In the data rows, 128 means zero.
Here is a table of points, one per row:
128 133 147 131 109 150  98 107 124 141 169 121  71 130 151 143 116 157 107 139 165 110 146  63  97 148 128 126 144 169 157 163
111 128 150  84 132 156 171  92  70 119 144 117 130  87 129 120  93 178 138 108  97 130  85 109  92 159 152  87 111  59 135 133
186 115 109 118  95 127 143 139 137 129 110 153  86 131 102 132 139  95  95 133  80 122 171 137 113 146 111 133 127 184  95 130
134 129 108 102 116 131 113  79 133 121 121 131 122 145 100 146 175  73 128 162 152 134 103 111 168 110 132 100  90 152 129 155
162 105  96 113 125 125 121 118 149 163 143 124  64 117 161 141 135 140 164 172 141 161 179 137 101 177 153 102 169 140 127 126
133 113 140 135 135 145 130 125 132 166 167 100 160 163 115  99  73 158 167 130 106 134  98 126 122 134 133 139 144  86 131 160
135 122 117 166 173 110 100 141 112 107 138 131 163 122 105 110 152 129  83 146 162 112 159 105  99 141 175 144 138 119 103 107
154 124 157 123 126 142 130  90 115 123 156 152 134 128 130 172 133 131 169 151 139 177 157 130 129 103 113 141 144 120 115 154
105 114 154 125 125 134 149 112 122 124 146 138 133 118  70 142 114 104  83 106 149 156 155 121 125 120  87 128 106 133 153  92
124 154  81 115  96 118 148 125 110 156 128 177 115 128 120 134 149 121 117 154 119 148 131 129 138 133 117 172 111 104 108 121
148 113 143 187 122 129 103 138 118 135 163  89 146 117 119 178 150 100 113 137 108 103 109 132  92 146 107 124 123  97 117 131
100 160 120 155 151 160 117  88 175 156 104 126 137 152 160 124 156 128 122 128 106 112 123 143 100 129 138 142 138 214 144  93
135 112 135 149 123 146 164 115 166 118 138 103 151 141 106 144 115 132 157 136 126 111 137 159 135 158 115  97 141 110 122 154
100 131 154  91 119 117 141 126 124 156 113 111 166 143 184 111 147 130 156 121 142 146 126 159 145  98  80 191 109  82 101 109
163 184 134 102 140 123  94 146 120 107 152 143 141 118 133 165 114  56 177 161 123 135 106 105 165 107 117 141 156 143 147 141
 86 124 134 110 151 140 111  76 130 153 109 117 111 132 133 154 130 119 122 180 104 138 107 152 128 154 132 119 157 147 173  94
152 126 163 144  86 120 112 147 153  95  97 111  97 136 111 138  91 150 147 114 102 169 126 101 116 129 102 137  87 157 106 120
134 152 137 144 116  84  94  85 142 141 127  98 112  81 134 114 139 110 109  72 124 141 122 157 143 110 150 115 113  91 146 114
 93 168 111 115 125 116 150 104 145  71 125  98 137 119 158  89 124 112 114 130  69  87 167 132 172 122 208  86 139  95 141 117
132 137  98 103 138 115 103 113 108 111 156 116 142 131 118 125 153 174 167 144 119 145 143 139  94 133 146  94  99 109 171 106
152  65 126 115  95 118 104  96 141 138 167 104 108 108 113 129 133 129 106 150 101 133  92 217 143 115 151 113 143 133 124 127
136 137 136 121 143 150 113 180 131 136 121 149 137 107 171 156 149 147 114 106  98 129 132 168  83 147 121 126 115  99 134 135
151 109 161  88 114  93 132 117 108  66 143 132 111 121 120 157 154 111 129 125 155 128 123 149 109 112 117 113 139 142 107 103
100 128 170 112 142 121 156 129  92 123 175  96 140 137  74 122 116 127 125  88 123 132 158 147 128 107 150 157 110 163 133 119
157 136 103 106 164 134 176 129 108 173 135 111 132 126 150 113  85 152 105 125 150 153 167 115 146 106 130 108  76 143 142 151
149 138 183 101 115  86 118 102 140 144 158 155 198 154 106 163 113 143 133 145 144  95 111 108 122 141 154 112 105 136 131  59
142 102 159 179  74 168 107  86  97  88 126 164 134 113 136 121 101 129 135 201 132 105 128 149 128 113 146 142 113 106 152 145
124 105 100  98 167 152  56  81 143 103 135 106 154  95 153 140 162 122 154 105 143 120 132 126 130 150 117 160 125 145 105 152
150 116 152 148 143 163 163 106  80 171 152 103 158  99 129 123  93 151 135 103 154 157 143 100 200 109 139 145 160 150  92 123
127  98 158 129  87 136  78 142 161 112 107 126 125 110 142 144 102 105 153  98 117 130 125 106 160 102 190  53 131 140 123 151
121 164 136 101 108 112 109 115  86 131 110  96 122 148  94  82 116 123 155  84 133 128  82 175 121 143 154 115 142 151 119 163
165 126 118 133 154 137 125 115 150 114 143 120 131 148 118  87 152 108 116 133 101 124 126 145 179 175 132 147  94 130 139  91
168 130 106  91 114 121 112 114 158  98 121 130  82 132 122 143  97 165  95 127 123 129  53 140 119 134 156 168 143 128 142 155
127 151 122 100 150 126  70 138 124 100  95 133 141  78 123 166 109  98 104 111 123  98 119 168  96 144 139 132 150 135 167  91
110 106 101 103 140 156 158 140 104 137  92 136 108 154 106 124 115 148 130 124 156 131 132 125 121 101 130 126 109 155 162 109
175 142 109 123 140 152 110 115 193 140  88 107 136 112 118 157 143 139 108 149 132 130 145 102  87 112 141 137  88 129  92 123
 98 158 137 145 121 131 117 158 161 200 127 154 123 136 121 144 129 133 154 123 118 130 140 148 131 137 147 127 132 141 109 112
135 161 154  95 127 127 109 131 150 168 135 113 118 122  95 137 135 160 122  94 123 115 106  95 158 137 148 127 128  97 144 117
 72  89 104 113 109 106 138 113 141 111 145 164 137 112 150 145 114 150 177 114  91 112 167 140 122 113 134 143 107 143  99 110
143 107 147 170 154 126 131 107 151 161  92 165 119 135 141 138 143 121 128  95 129 129  64 131 108  91 167 149 136 150 104 145
 95 136 150 155 121 111 129 132  89 150 138  91 133 166 158 127 142 125 104 104 128 125 107 173 141 151 135 134 114 147 128 136
136  79 113 135 130 103 166 151 132 147 106 153  89 155 152 129 193  88  98 113  98 115 129 110 153 100 108 144 124 100 170 150
100 149 151 115 126 151 125 139 159 140 130 181 102  82  94 129 128 175 113 157 139 128 172 123 123 132 115 148 130 146 111 149
136 136 118 108 123  94 112 150  87 106 128 110 115  97 132 166 126 148 148 151  77  88 142 122 133 105 117 102 136 140  69 133
144 113 111 143 135 107 160 128  90 130 117 106 138 151 151 153 131 135 148 104 166 104 112 134  99 158 128 137 102 143  98 137
120 125  94 128 122  94 163 148 109 113 122  81 128 135 152 117  86 115  99 116 166 155 136 134 121 146 112 137 120 131 139 110
157 122 106 113  95 120 150 141 206 130 126 149 102 114 130 110 122 132 116 110 178  94 126 170 158 126 126 115 166 100 114 129
167 166 132 138 135 112 122 102 122 142 147  97 147 122 130 162 145 160 147 152 142 130 169 149 150 102 111 140 107 135 159 142
123 136 157 161 138 159 123 163  84 142 144 112 112  97 126 121 120 156 170 115 141 146 105 139 138 128 150 152  88 133 104 137
113 127 104 119 123 135 172 113 146 146 150 137 127 145 166 113 119 126 112  88 135  65  96  88 142  99 104 100 120 128  88 131
 89 123 154 127 132 112 163 172 124 154 118 130 110 125 163  90 173 115  84 116 137 151 157  99 133 124 141 123 105 113 145 120
123 101 142  95 147 116 149 162 149 154 105 132 151  68 127 119 108 101 112 116 114 141 126 112 153 169 144 125 115 116 169 172
 96 119  83 146 104 123 103 153  96 136  79 101  80 114 105 132 145 129 149 165 154 132 111 117 144 145 100 105 152  91 111 105
126 103 165 135 150 120 192 141 154 103 117 138 107 123 138 143 136 114 151 122 158 149 111 138 140 107 154 142 157  94 132 122
100 119 118 162 137 118 115 153  93 160 134 147 144 112 134 133 106  93 141 163 158  72 134 106 120 140 107 133  77 134 118 139
116 126 113 143 129 134 169 113 142 145 144 160 111 152 149 126 107 141 165 110 142  93  76 149 121 140 100 121  77 121 146 107
150 129 158 139 178 136  85 123 109 144 120 112 139 118 108 106  94 146  96 169 120 119 130 185  97  96  93  92 147 141 167 142
105 115  74  93 142 178 104 129 115 127 105 125 110 155  99 110 145 104 125 119 146 134 133 129 145  98 138 149 130 132 126 104
122 157 163 127 101 136 113 151 129 108 132 144 148 171 144 149 190 149 123 115 134 118 124 111 118 154 117 115  97 116 168 147
109 164  84 126 139 148 185 107 127 116  91 147 166 165 144 136 150  97 129 107 117 117 146 128 111 172 141 137 140 123 100 162
111 159 140 138 122 124 143 134 135 106 134 127 119 157 146 110 153 132 114  87 138 150 142  92 104 111  74  91 143 101 157 112
148 135 124 136 155 119 104 139  94  91 135 144  75 146 152 105 101 162 113 151  82 143 148  84 125 131 132 108 139 136 106 108
128 133 171 184 187 103 147 135 146 106 115 134  96 118  89 101 134 151 128  96 152 106  99 142 162 155 101 114 108 133 170 109
105 121 125 106 123 145 111 153 132  99 154 118 112 145 172 129 100 125 145 159 116 160 121 101 144 140 112 109 117 160  65 142
136 119 116 116 145 151 151 162 161 119 108  98 158 105 122 125 176 162 146 196 109  90  75 106 134  82  98 103 153 157 153 113
134 160  94 164 159 133 157 121 179  94 122 122 153 117 153 125 129 119 125 110 123 143 155 153 175 142  81 162 148 123 130 149
174 102  94 123 116 132 151 124 116 127 105 133 166  96 116 124 132 112 129 104 106 153 126 118 145 124 132  95 151 115 146 108
125  93 130 121 151  60 146 146 152 125 109 169 110 157 121 126 103 115 160 108 151 126 152 151 148 102 182 134 123 116 136 148
102 141 134 159 133 155 140 147 143 137 164 176 117 155  72 130 123 128 109 146 103 150 133  98 144  90  98  93 142  99  73 116
148 166 122 112  78 140 112 173 125 115 126 151 140 141 116 145 130 173 108 163 140 147 142 169 136 132 118 104 152 124 113 141
129  92 139 122  83 162 139 134 117 115  91 119 179 133 135 101 116 114 153 117  89 113 134 140 110 161 110 147 179 156 115 139
 90 100  77 126 150 152  79 167 166 115 147 128 119 156 102 102 134 136 114 115 148 137 135 129 126 115  95 135 112 137 140 150
110 141 117 141 114  73 109 113 137 155 136  84 136 140 117 146  94 116 119 143 107 162 157 112 128 163 127 161 145 106 139 132
144 144 109 143 143 141 160 104 103 103 115 158 122 133 146 123 138 126 111 110 142 128 164 105  83  73 134 157 127 140 172 121
 87 110 137 136 154 132 135 115 137 114 100 152 153 122 185 151 107 127  63 108 143 172 136 151 134 130 116 127 130  98 101 127
152 116  92 120  83  98 109 138 107 112 154 146 148 135  97 130 165 165 105 166 138 120 114  95 123 147 165 175 190 166 113 140
113 135 181 121 136 124 159 128 131 150 130 134 134  84 185  84 108 102  86 127 143 109 117 134 134  94 116 141 143 120  93  92
There is one direction along which these points spread out most. Take the direction at right angles to it along which they spread out most. Go by this last direction. How far along it is each point below, from 0 to 99? The average is 50, and the first point in the table lies past the average. One standard deviation of the points above along it is 16.
131 123  88 144  65 137 104 148 106 144 156 167 152  93 154 118 116 121 149 120 114 130 137 100 150 111 106 119 142 135 166 117 56
125 117 115 162 119 118 134 166 145 141 155  86 171 103 107 117 106 135 126 111 130 142  70  93  66 101 147 133  98  88 120 132 29
156 112 130 146 136 168 118 159 117 101 125 102 140 107  92 172 160 119 135 105 135 177 106 159 144 163 164  82 141 124 144  87 36
111  85 161 117 151 108 101 134  88 113 136 157 130 159 134 131 122 151 115 119 105 144 135  55 159 150 120 147 157 127 135 109 50
145 170 153  96 136  84 106 144 112 109 138 148 104 126 128  49 159  98 137 192 146 183 111 111 104 151 120 112 119 157 113 151 59
141 141  97 122 119 138 124  94 135 128 165 109 131 134 111  72 137 123 154  97 127  94 153 127  88 115  95 141 151  88 126 106 49
142 121 156 104 140 162 107 121 116 129 112 113 105 200 122 129 137 113 134 132 122 105 138 133 124 114 128 155 107 128 102 111 55
119 127 147 116 122 160 123 140 139 101 121 109 156 120 106  86 123  71 147 150 118  95 115 143  82 148 133 135 105 147 147 155 43
134 151 119 175 144 128 120 163 121 127 145 157 136 134 138 124  87 111 131 128 139 113 107 142 148 124 158 139 170 130 142 124 46
105 139 141 176  99 115 160 124 125 130 111  96 102 126 126 124 108  99 156 147 117 120 113 133 106 109 139 182 108 116 128 113 43
148 140 109 135 107 126  98  99 113 149  37 123 130 172 125 105 108 147 126 152 132 103 156 117 123 154 106 111 134 115 126 178 60
 55 142 114 141 149  98 167 115 130 139 118 157 102 120 103 168 160 129 109  94 151 115 155  83 135 124  84 115 164 140 118 185 79
